Look-ups in named tables: a row name and a column name give one cell, copied from the table.

ketabe:
          zup  kirut  nunumas  pelot  baparu   mem   lor  zuro  zanevi  kupit
dur      -0.5   -6.6     -3.4    1.0     2.8  -3.9   0.3  -1.9     1.4   -3.5
dipuf    -2.4   -2.3     -2.6   -1.8    -2.2  -2.6  -2.4  -2.9    -2.1   -2.7
ros      -1.5   -4.4     -3.1   -0.4     0.2  -3.3  -1.2  -2.6    -0.4   -3.2
sego     -2.7    0.4     -1.4   -3.1    -4.4  -1.1  -3.3  -2.0    -3.9   -1.5
buza      1.4    0.8      1.8    0.0     1.1   1.7   1.6   2.4     0.9    2.0
rini     -0.5    5.8     -0.1    4.1    -0.9   0.8  -0.9  -4.2     2.0    0.0
gisozip  -0.5    5.2      0.0    3.5    -0.9   0.8  -0.7  -3.6     1.7    0.2

zanevi of gisozip is 1.7
kupit of sego is -1.5
zanevi of buza is 0.9
zuro of dur is -1.9
nunumas of gisozip is 0.0
nunumas of dur is -3.4
pelot of rini is 4.1
Which row has the largest pelot? rini

garibu:
,lat,ritul,zatapa,kir
kol,8.6,5.4,-5.9,2.0
naparo,2.3,6.4,6.8,1.4
sav,4.7,5.4,6.6,5.6

sav, lat => 4.7
kol, ritul => 5.4
naparo, kir => 1.4
kol, kir => 2.0
kol, zatapa => -5.9
sav, zatapa => 6.6
sav, kir => 5.6

Table nitama
fields: refirop, foge
dep: [70, 98]
zif: [20, 7]
kitofog: [26, 9]
fimedeg: [25, 19]
vul: [23, 16]
busez: [94, 76]
keda: [69, 96]
gevul: [75, 89]
padini: [68, 94]

foge of keda: 96
refirop of zif: 20
foge of fimedeg: 19
foge of gevul: 89
refirop of vul: 23
refirop of kitofog: 26
Which row has the largest foge? dep

mukoru:
	zafuro	fanuzi	budufun	dit	nasile
zes	117	140	145	80	131
fodo	167	123	136	201	145
tobefit	110	182	113	137	136
meduve	146	157	118	198	144
lalonal	160	130	135	187	144
saku	164	86	168	123	138
zimigas	133	177	106	199	143
gusi	130	159	122	154	139
kadesi	134	104	168	62	130
fezad	164	101	157	148	138
tumaz	155	137	130	187	143
fut	144	152	122	185	142

nasile of tumaz: 143
dit of fezad: 148
fanuzi of tumaz: 137
nasile of fut: 142
zafuro of fezad: 164
dit of zes: 80
dit of fodo: 201
fanuzi of zimigas: 177
dit of tumaz: 187
Row with the largest dit: fodo

Table nisunu
         dimif  tivusok
fivirol     92        6
bosufu      80       62
bekat       86       59
lifi        89       16
folidog    118       65
nas        106       65
vudumub    103       59
kipob       88       61
pib         59      223
vov         82       92
sif         71      158
nizita      86       19
guzi        88       63

dimif of sif is 71
tivusok of pib is 223
tivusok of kipob is 61
dimif of lifi is 89
tivusok of guzi is 63
tivusok of vov is 92
dimif of pib is 59

guvol =
fields: nuri, fupuli, danu, kofudi, femat, bizar, reponu, tuli, fazet, gisizu
nud: [155, 128, 185, 137, 168, 214, 118, 190, 222, 176]
futizof: [190, 179, 192, 143, 163, 168, 181, 167, 100, 185]
zovutor: [150, 188, 176, 165, 146, 150, 169, 152, 137, 184]
rozulu: [136, 169, 135, 214, 126, 158, 209, 208, 135, 180]
bak: [130, 151, 181, 121, 162, 128, 166, 146, 239, 147]
sed: [107, 141, 214, 151, 179, 195, 187, 191, 54, 177]
mep: [151, 180, 187, 116, 176, 136, 130, 166, 222, 183]
ref: [161, 190, 180, 157, 164, 100, 152, 156, 207, 151]
kes: [174, 176, 141, 138, 187, 154, 255, 173, 180, 174]

What is the gisizu of sed in guvol? 177
What is the gisizu of nud in guvol? 176
What is the nuri of nud in guvol? 155
What is the danu of kes in guvol? 141
What is the fazet of bak in guvol? 239
What is the fazet of kes in guvol? 180
What is the fazet of mep in guvol? 222
What is the femat of bak in guvol? 162
What is the gisizu of futizof in guvol? 185
What is the bizar of ref in guvol? 100
What is the gisizu of mep in guvol? 183

